(in the rows, 128 means zero)
Which row each row swaps with, under one turn or mirror
q_35: [135 152 136 151 139 123 144 151 127 124 139 123 133 105 141 135 117 144
 128 137 118 128 118 164 148 104  93 176 142 147 141 127 142 127 147 123
 117 170  96 123 114 136 140 153 104 143 128 127 143 159 128 136 118 136
 134 120 134 154 114 132 110]
q_970: [144 143 122 150 143 152 143 148 102 113 119 106 114  93 142 116 147 112
 136 126 114 115 140 156 139 109 132 155 118 138 145 154 128 143 154 118
 129 134 103 126 126 124 140 179 136 134 140 109 161 134 113 134 111 140
 121 147 104 161  91 152 141]
q_801: [146 132 120 134 151 137 130 131 123 136 143 136 129 148 159 114 131 155
  97 125 132 153 131 133 110 139 125 143 147 153 106 107  98 162 119 109
  92 125 105 134 120 161 134 125 131 106 156 137 148 122 143 144 137 126
 134 141  97 154 140 107 107]
q_372: [129 137 125 142 154 127 129 131 142 134 133 138 120 134 154 112 143 160
  91 124 128 148 134 158 133 140 129 130 137 150 108 120 116 141 121 100
 108 120 113 137 144 151 132 125 114 101 139 138 135 139 147 158 145 115
 104 126  94 149 153 112 108]
q_195: [142 139 150 119 132 116 113 128  98 130 134 118 133 114 138 109 162 111
 135 148 137 109 132 123 170 121 137 159 124 125 126 129 123 111 111 137
 114 150 100 119 139 138 133 156 119 151 111 107 155 142 136 117  93 140
 128 124 153 160 125 111 111]
q_434: [124 130 119  98 123 143 126 142 125 135 139 117 101 109 132 107 133 126
 153 113  97 153 123 120 120 125 124 122 137 147 132 143  85 152 136 104
 138 116 131 137 118 156 149 138 147 104 166  97 156 123 127 128 150 151
  96 143 110 159 122  95 133]
q_78: [161 124 108 100 130 160 143 129 105 135 120 118 133 127 148 120 138 133
 143 115 124 151 106 120 133 116 151 114 124 130 106 155  94 164 122 107
 125 114 114 124 123 130 140 141 178 113 131 122 157 102 133 133 136 151
 117 145  89 137 106  88 107]
q_296: [134 149 141 155 137 133 133 139 111 115 134 110 108  99 134 121 140 120
 134 129 109 116 146 164 147 108 126 168 125 140 150 137 135 121 149 122
 128 157 109 135 136 126 131 175 110 136 147 107 150 151 113 128 104 125
 124 124 116 154 110 153 137]
q_427: [147 135 107 113 130 172 153 146 112 125 117 108 116 107 134 113 139 122
 145 102 113 135 115 136 139 115 148 133 120 128 117 166  96 154 132 102
 119 126 107 132 119 129 137 165 175 115 131 108 169 108 123 126 125 154
 122 146  92 138  95 110 114]
q_876: [110 100 149 129 114 150 143 154 137 124 132 108 122 128 134 129 112 136
 138 132 125 127 139 176 155 116 126 145 130 143 116 147 114 122 128 115
 124 124  85 114 157 125 113 130 120 140 148 134 150 134 106 106 114 112
 114  96 101 153 126  95 136]
q_254: [180 140 114 132 145 129 132 135 102 136 127 126 135 139 147 143 122 142
 127 123 135 145 114 148 157  76 123 166 166 132 112 124 121 163 118 119
 132 156 131 132 148 134 125 136 124 125 172 131 119 147 112 129 122 151
 161  97 134 148 129 104  99]
q_988: [138 146 116 118 137 123 133 123 103 128 141 139 142 146 145 125 141 143
 125 113 144 140 107  99 150 129 132 130 127 129 115 136 110 146 117 111
 102 147 112 144 120 126 121 131 149 131  99 121 171 128 136 131 137 154
 116 129 125 109 124  83  94]
q_946: [127 111 164  91 122 148 117 132 125 148 135 105 106 107 134 104 149 119
 147 143 121 132 131 145 150 119 154 133 126 126 104 138 101 104 116 115
 133 109 101 110 156 150 146 147 126 126 146 108 142 128 135 119 119 121
 104 124 114 184 136 109 124]
q_588: [179 128 124 139 149 133 108 118 108 125 136 149 128 159 140 133 176 144
 134 155 120 129 121 146 125 114 132 138 123 138 127 111 129 143 135 122
 113 121 142 156 132 126 105 117 132 145 158 113 130 140 124 143 115 120
 128 122 127 136  98 139 127]
q_928: [144 103 120 133 128 137 136 143 103 117 119 119 164 144 152 137 124 133
 129 139 144 120 124 139 142 120 129 135 120 140 109 153 116 151 126 128
 118 115  83 110 143 114 112 120 139 156 129 154 158 122 110 117 108 129
 131 109 114 144 112  76 127]
q_501: [151 140 118  91 121 140 133 125 124 121 163 148 131 116 129 138 139 147
 147 118 104 156 116 159 146  83 113 146 122 132 120 147 112 126 143 103
 129 163 142 147 127 131 116 126 101 130 159 103 130 157 132 140 133 148
 101 108 129 141 123  89 126]
q_396: [151 130 142 117 131 121 117 128  86 127 122 119 151 120 140 112 157 119
 138 154 148 121 115 107 153 115 141 151 122 122 117 130 110 132 109 136
 114 146  92 116 130 134 129 149 127 155 110 119 160 135 127 110 100 153
 144 133 148 151 114  99 107]
q_505: [149 141 103 128 136 107 138 132 108 136  94 120 148 127 153 144 160 148
 130 135 154 147 110 142 161 102 127 124 142 150 119 138 135 176 115 108
 137 125 145 132 146 131 136 124 115 124 127 125 133 149 104 126 140 161
 131 137 123 133 136  90 105]
q_399: [141 125 131  97 116 148 157 149 105 143 118 104 120 110 147 138 104 123
 157 111 131 146 120 158 158 112 132 137 117 137 122 142 130 153 123 134
 147 138 107 111 162 147 178 137 146 127 160 118 127 153 124 142 134 127
 120 103 117 160 129 119 156]
q_148: [133 139 121 139 138 128 144 145 102 129 106 121 129 143 131 123 140 129
 132 120 137 117 115 133 140 168 139 130 102 136 127 116 128 152 113 132
  99 140 103 148 142 143 141 129 162 143 116 123 156 135 125 135 121 116
 139 111 128 112 121 126 134]
q_183: [145 124 151 126 140 137 123 130 112 148 149 114  95 125 150 137 132 121
 147 135 119 131 143 157 154  90 130 147 148 136 132 130 138 121 148 118
 155 116 131 120 164 129 145 145 118 130 175 111 128 145 115 136 135 119
  98 111 117 179 130 140 142]
q_235: [165 142 124 129 141 137 130 135 110 134 154 120 125 130 148 134 108 136
 119 112 120 142 133 151 132  91 115 183 162 145 112 121 110 150 128 119
 117 159 114 130 134 151 136 146 112 119 193 126 129 145 123 133 115 134
 159 106 124 171 138 115 113]
q_113: [165 121 119 108 144 159 148 154 134 157 113 115 117 127 136 136 123 140
 149 128 108 147  93 145 136 114 137 124 156 129 106 135 108 149 127 109
 132 103 122 120 119 147 154 131 177 121 143 124 133  97 129 130 152 140
 126 122 100 158 105 106  97]
q_602: [143 109 155  82 123 147 121 129 115 155 130 112 114 121 146 106 155 118
 151 148 132 139 125 126 163 114 153 125 134 125 106 134 103 122 103 121
 131 107 110 103 150 149 150 139 149 126 133 106 142 117 141 117 123 139
 104 135 121 176 129  95 113]
q_259: [145 135 125  82 109 148 138 123 133 124 159 145 134 116 144 128 132 162
 142 115 117 173 115 159 150  89 119 139 119 139 111 150 108 136 126 109
 125 157 124 136 126 138 132 123 112 113 148 103 130 162 152 151 135 146
  96 119 110 142 123  94 119]
q_977: [142 160 124 158 152 116 141 155 126 119 128 123 135  95 136 132 128 136
 119 130 109 114 119 159 144 124 107 167 134 141 140 135 142 122 148 128
 115 158  99 130 109 140 148 158 111 147 114 125 146 144 134 145 121 130
 129 116 127 157 111 136 112]
q_844: [164 124 118 125 148 134 117 120 113 127 140 159 131 151 141 132 177 149
 133 161 117 143 121 142 118 117 122 118 120 140 130 113 120 144 144 108
 116 116 148 150 124 128 106 109 123 141 150 118 137 131 124 142 138 133
 102 137 120 137 105 115 134]
q_371: [149 154 107 142 142 109 109 137  90 112 136 122 128 112 132 119 147 110
 142 124 106 113 129 109 121 121 112 156 130 146 154 136 113 152 150 128
 128 144 129 148 111 138 132 151 126 141 155 105 161 141 112 131 114 152
 132 132 150 153 107 116 136]
q_642: [128 148 116 128 139 112 126 132 138 140 112 111 112 118 129 137 161 138
 125 109 121 120 127 176 160 122 139 132 133 147 111 145 133 131 123  93
 134 115 150 154 164 138 130 133 104 114 147 115 126 150 110 134 133 120
 114 106 116 145 160 108 109]
q_80: [165 118 116 108 147 158 135 141 133 158 127 122 124 143 142 135 129 142
 139 126 108 135  94 143 123 124 134 122 147 137  96 133 108 144 132 103
 121  93 117 126 124 141 141 121 179 121 147 139 134  99 137 141 143 124
 122 123 103 156 115  99  92]

q_588 swaps with q_259
q_148 swaps with q_399
q_876 swaps with q_928
q_801 swaps with q_235
q_977 swaps with q_113

Which row each row swaps with, under one turn or mirror
q_809: [117 132 111 134 116 127 114 114 137 123 126 157 102 157  99 146 127 131
  97 139 125 133 129 130 119 128 138 110 149 103]
q_366: [104 138 142 104 154 119  93 116 133 135 122 128 126 148 119 127 126 121
 130 146 140 141 112 121 163 111 113 121  94 127]
q_182: [153 124 107 169 127 137 158 106 141 107 115 136 116 122 119 139 119 131
 102 155 126 114 133 134 123 127 154 130 137 114]
q_715: [150 126 100 168 127 132 165 116 146 103 109 126 121 121 131 134 122 125
 111 157 121 104 125 127 132 121 155 129 126 114]
q_925: [153 124 125 162 144 128 152 128 134 119 110 103 134  99 145 121 130 122
 131 167 129 115 125 126 151 119 143 137  96 133]
q_861: [105 136 120 114 113 111  92 133 132 129 132 153 107 167 108 140 131 127
 113 133 126 144 125 125 133 123 124 104 135 111]
q_47: [134 131 140 137 166 129 134 110 137 122 112 107 140 117 138 120 121 120
 134 159 139 124 115 124 166 107 127 139  83 140]
q_604: [161 100 131 142 134 114 133 128 126 150 128 122 160 119 152 112 131 135
 107 143 104 107 113 135 135 156 155 133 130 123]
q_369: [119 123 126 105 123 108  89 131 118 156 136 139 133 161 132 130 140 131
  99 134 116 125 118 131 128 147 139 108 147 117]
q_272: [152 128 126 158 144 124 152 130 134 107 111 109 133 104 146 127 123 125
 142 163 127 109 121 131 158 117 137 133  91 133]
q_311: [133 107 132 115 126 105  97 135 120 162 139 140 149 146 134 118 139 136
 101 131 105 123 113 133 134 158 142 117 141 114]
q_222: [133 141 139 145 151 119 135 139 129 115 117 108 131 102 128 118 128 111
 141 151 151 126 117 131 167 109 138 127  86 140]
q_902: [109 136 103 124 113 118 107 125 141 118 120 156 103 166 104 145 132 126
 104 140 120 128 121 123 127 125 135 104 143 100]
q_268: [124 132 135 148 148 127 143 136 132 113 115 111 132  91 133 116 114 117
 140 158 130 119 125 127 153 103 135 132  83 141]
q_684: [109 123 129 105 122 105  85 132 118 148 137 152 122 160 119 135 138 126
 108 132 117 137 114 126 132 136 130 106 141 114]
q_886: [153 123 112 172 127 131 164 119 143 104 106 127 121 110 127 133 126 128
 116 150 124 110 144 127 128 115 154 132 123 131]
q_171: [ 86 141 140 109 135 115  92 147 126 130 128 138 119 130 111 125 123 117
 134 144 130 140 121 121 147 105 119 111  98 127]
q_519: [ 98 136 132 106 125 112  79 139 125 142 126 141 113 153 113 132 141 121
 123 147 128 149 120 122 148 124 122 105 114 110]
q_960: [164 111 122 162 141 122 160 120 127 124 119 115 143 105 152 123 128 124
 116 157 116 106 118 134 135 132 156 142 120 136]
q_763: [157  97 125 145 135 107 138 127 113 143 122 120 154 119 154 117 138 131
 102 142 113 105 115 145 137 151 155 132 136 134]
q_858: [165 112 123 152 136 120 149 122 126 139 123 111 151 117 158 121 131 132
 104 153 116  99 124 137 132 143 155 135 132 131]
q_274: [126 104 127 114 126  98  99 133 110 155 132 142 144 150 137 123 146 132
  98 130 114 124 114 143 134 156 144 118 148 123]
q_924: [160 124 113 171 131 127 164 121 140 108 113 115 126 109 140 128 120 127
 122 155 127 112 131 128 136 119 149 135 117 132]
q_149: [101 141 133 105 127 108  82 139 125 131 127 146 110 155 115 139 133 124
 132 144 128 139 115 125 153 119 115 104 110 114]
q_796: [109 134 116 124 111 116  98 129 137 123 121 156 103 157  98 141 134 129
 108 130 125 135 139 120 123 121 131 102 139 111]
q_534: [103 149 142 114 143 111  94 146 125 127 125 127 121 133 110 125 135 110
 137 141 150 143 112 127 166 110 126 110  96 129]

q_763 swaps with q_274
q_149 swaps with q_272
q_925 swaps with q_519
q_886 swaps with q_796
q_366 swaps with q_47
q_369 swaps with q_858
q_960 swaps with q_684

Which row each row swaps with, under one turn or mirror
q_435: [112 150  98 136 138 114 139 146 123 138 116 109 152 147 115 129  98]
q_775: [138 153 112 114 134 126 123 114 136 139 109 124 150 163 103 124 105]
q_488: [129 155  98 140 142 116 133 153 128 120 132 105 141 143  92 122 111]
q_310: [115 102 114 138 142 131 127 132 138 141 155 166 122 126 116 116 147]
q_203: [136 135 102 141 111 128 109 136 115 128 140 135 143 167 103 153 125]
q_577: [107 118 140 113 131 109 128 133 149 133 149 174 123 129 128 128 144]
q_82: [124 163 124 120 128 103 119 140 146 138 147 129 141 161 102 118 129]
q_255: [137 143 107 120 124 106 128 120 110 126 132 127 145 180  99 131 137]
q_798: [ 91 100 113 134 141 121 145 135 122 132 118 157 130 117 146 140 113]
q_162: [111  95 136 147 147 120 146 147 122 120  94 147 123 127 127 115 127]
q_516: [106 113 123 131 135 134 152 129 127 129 115 151 121 104 154 132 120]
q_828: [136 145 116 121 138 114 124 146 123 130 112 102 143 152  87 135 115]
q_931: [110  87 135 114 141 121 131 135 122 125 113 158 118 116 121 146 131]
q_745: [123 105 113 139 110 134 114 129 115 122 139 165 129 146 121 161 134]
q_952: [126 134 125 149 146 114 141 152 122 128  95 111 139 154 107 108 113]
q_37: [105 166 110 135 130 118 144 135 127 125 124  99 129 157 125 128 129]
q_23: [134  94 121 129 152 130 122 137 114 134 142 156 122 118 140 133 132]
q_702: [116 102 127 111 139 130 131 105 138 132 111 172 125 130 129 134 123]
q_923: [121  99 121 120 126 111 134 111 111 120 134 169 126 149 124 137 153]
q_643: [107  95 116 137 145 124 142 143 130 113 131 163 116 106 123 136 131]
q_900: [ 89 117 124 131 132 122 151 129 129 116 124 144 109 127 149 136 147]
q_596: [ 99 103 138 117 129 125 150 114 149 125 140 163 122 139 131 130 139]
q_436: [132 144 101 144 139 127 122 138 137 146 154 129 137 151  93 109 131]
q_282: [154 141 104 133 150 127 116 146 111 139 138 112 142 148 116 125 115]
q_437: [112 121 158 133 117 127 142 133 142 118 108 159 142 134 132 135 147]
q_608: [125 159 147 137 115 121 137 142 141 124 106 123 158 156 111 129 136]
q_424: [128 166 108 133 131 126 147 139 126 136 115 104 140 136 126 121 104]
q_872: [120 161 119 118 123 119 144 126 148 131 137 110 146 171 102 117 124]

q_255 swaps with q_923
q_436 swaps with q_310
q_424 swaps with q_516
q_488 swaps with q_643

